Questions about the grid below. Counting starts at 1.
1) Read off the entry just left of the centre entry.
2) Read off the entry in the top-left corner.
3) Read off the entry in row 3 and column 2.
4) Read off the entry just right of 52.
5) Read off the bottom-right entry.
6) Read off the entry at row 1, column 3.
7) Read off the entry in row 3 and column 1.
8) Read off the entry just right of the smallest entry.
[[52 64 55 50 43 61 35 51 18 60 63]
 [58 49 68 48 44 40 71 47 62 64 66]
 [15 39 43 49 39 44 49 55 13 55 45]
 [70 41 47 42 42 39 49 42 51 45 41]
 [40 51 54 47 39 45 18 48 31 47 33]
 [99 47 50 47 48 49 48 48 35 29 26]
 [47 43 45 45 44 50 62 40 45 55 42]
 [31 55 38 50 43 46 41 44 42 43 36]
 [33 30 36 50 50 37 59 46 35 25 47]]
1) 39
2) 52
3) 39
4) 64
5) 47
6) 55
7) 15
8) 55

Questions about the matrix below. Indices start at 1.
1) Give the entry just left of 171.973.
2) Give the entry at row 2, column 1.
3) Give the entry just left of 66.406.
4) Give the entry directly above 286.374.
5) Give the entry just left of -94.960.
6) Give the minimum.
7) Give the top-right entry.
8) Give the entry in row 1 and column 1.
[[-3.679, -10.917, 304.018, 235.642, 122.167, 176.181, 78.299, 78.767, -72.487, 33.825],
 [131.294, -29.133, 24.254, 46.126, 115.094, -7.803, 105.288, -64.273, 173.664, -86.662],
 [36.079, 57.567, 74.402, 88.654, 50.334, -5.391, 146.585, 90.152, 86.178, 19.518],
 [-156.971, 286.374, 65.999, 136.053, 59.393, 156.230, 244.816, 25.255, 56.827, 55.898],
 [-87.794, 76.503, 79.276, 31.343, 65.769, -94.960, -109.373, -84.714, -16.825, -52.334],
 [104.929, 218.238, 189.500, 103.116, 103.724, 60.804, 139.612, 82.872, 83.357, -26.288],
 [30.384, 260.671, 194.520, 80.745, 83.064, 158.549, 150.462, 26.214, -82.074, -29.082],
 [83.772, 89.095, -81.422, 46.744, 10.876, 88.302, 188.526, 88.959, 206.857, -120.432],
 [80.748, 93.139, -64.303, 27.912, 32.401, 152.678, -55.635, 74.175, 193.747, 66.406],
 [21.053, 147.393, 68.551, 61.377, 7.579, -38.116, 50.399, 63.982, 153.664, 147.324],
 [26.263, 11.637, 137.028, 140.549, -25.903, 83.237, -35.190, 5.200, -31.951, 7.619],
 [-40.955, 34.085, 81.422, 166.949, 14.968, 135.558, 142.735, 102.056, 154.187, -42.024],
 [41.712, 73.902, 98.305, 68.009, 23.506, -23.153, 69.019, -62.309, -20.141, 171.973]]
1) -20.141
2) 131.294
3) 193.747
4) 57.567
5) 65.769
6) -156.971
7) 33.825
8) -3.679

a =
218,648,520,733,503,363,358,498,660,602,693,523
753,307,584,390,559,590,303,557,420,649,431,424
381,596,397,647,411,453,483,469,802,480,696,558
760,144,361,256,358,638,784,515,695,232,498,486
557,288,556,481,508,564,451,535,362,557,418,473
488,680,502,709,527,490,115,479,655,811,629,564
425,684,502,584,532,472,390,454,391,594,446,536
243,493,590,661,522,431,484,522,336,517,493,461
448,994,443,658,524,437,290,421,575,604,556,511
715,265,527,468,479,677,414,533,343,557,354,462
584,648,485,379,519,531,622,463,269,336,320,420
The entry directly below 638: 564
The bottom-right entry -> 420
The largest entry is 994
The fifth-last entry, reading row by row? 463
The entry directly below 481 is 709
The fourth entry from the end, reading row by row? 269
The fifth entry in reading order is 503
The last entry in the row that holds the smallest entry? 564
The entry just left of 508? 481
The entry directly below 424 is 558
The bottom entry of the column that holds the largest entry is 648
The entry directly above the smallest entry? 451
The first entry on the main diagonal: 218
The entry in the bottom-left corner is 584
The second entry from the end, reading row by row -> 320
The entry directly below 443 -> 527
The 3rd-last entry, reading row by row is 336
The entry just right of 418 is 473
The top-right entry? 523
The entry directly above 391? 655
The entry just left of 486 -> 498
The entry directly above 519? 479
The 4th entry, reading row by row? 733
The entry directly above 468? 658
The entry directly below the largest entry -> 265
The entry directly below 461 -> 511
The entry just left of 661 -> 590
The third largest entry is 802
The entry directly below 232? 557
The 3rd entry, reading row by row: 520

X =
array([[ -8, -14,  23, -21, -22, -23,  -9,   5],
       [-12,  -6,   1,  -7, -12, -14,  -9,   0],
       [-32, -14, -33, -14, -24, -22,  -5, -43],
       [-26, -15,  28, -15, -21, -38,   3, -25],
       [ -2,  13,  -9,  15,   8,  -2, -16, -10],
       [-19,  15, -28,  15,   6, -12, -22, -32],
       [-13,  -7,  14, -14, -20, -16,  -1,  -7],
       [  3,  -9,  22, -12,  -8,   2,  26,  -9],
       [ -3, -19,  12, -12, -12,  -6,  18,  -5],
       [-14,  -5,   2,  -7,  -5, -15,  -9, -10],
       [-22,  -8, -12, -17, -21, -20, -17,  -7],
       [ -7, -20,   4, -13, -11, -11,   8,  -7]])
Give the smallest entry.
Answer: -43
Give the third smallest entry.
Answer: -33
Give the entry just right of the largest entry.
Answer: -15
The 1st entry, reading row by row -> -8
Give the entry in the bottom-right corner.
Answer: -7
Give the smallest entry in the first row.
Answer: -23
Give the second entry, reading row by row.
Answer: -14
Give the fifth entry from the end, reading row by row.
Answer: -13
Give the 3rd-last entry, reading row by row.
Answer: -11
Give the last entry of the largest entry's row.
Answer: -25
Give the entry in the bottom-left corner.
Answer: -7
Give the bottom entry of the column that holds the largest entry.
Answer: 4
The third largest entry is 23
Give the entry in the top-right corner.
Answer: 5
Give the second entry from the end, reading row by row.
Answer: 8
The entry just right of 26 -> -9
Give the entry just right of -38.
Answer: 3
The first entry of the largest entry's row -> -26
Give the entry just right of -24.
Answer: -22
Give the smallest entry in the first column.
Answer: -32
The maximum is 28
Give the second entry on the diagonal from the top-right corner.
Answer: -9
Give the 4th entry in reading order.
Answer: -21
Give the entry directly below -1.
Answer: 26
Give the 5th entry, reading row by row.
Answer: -22
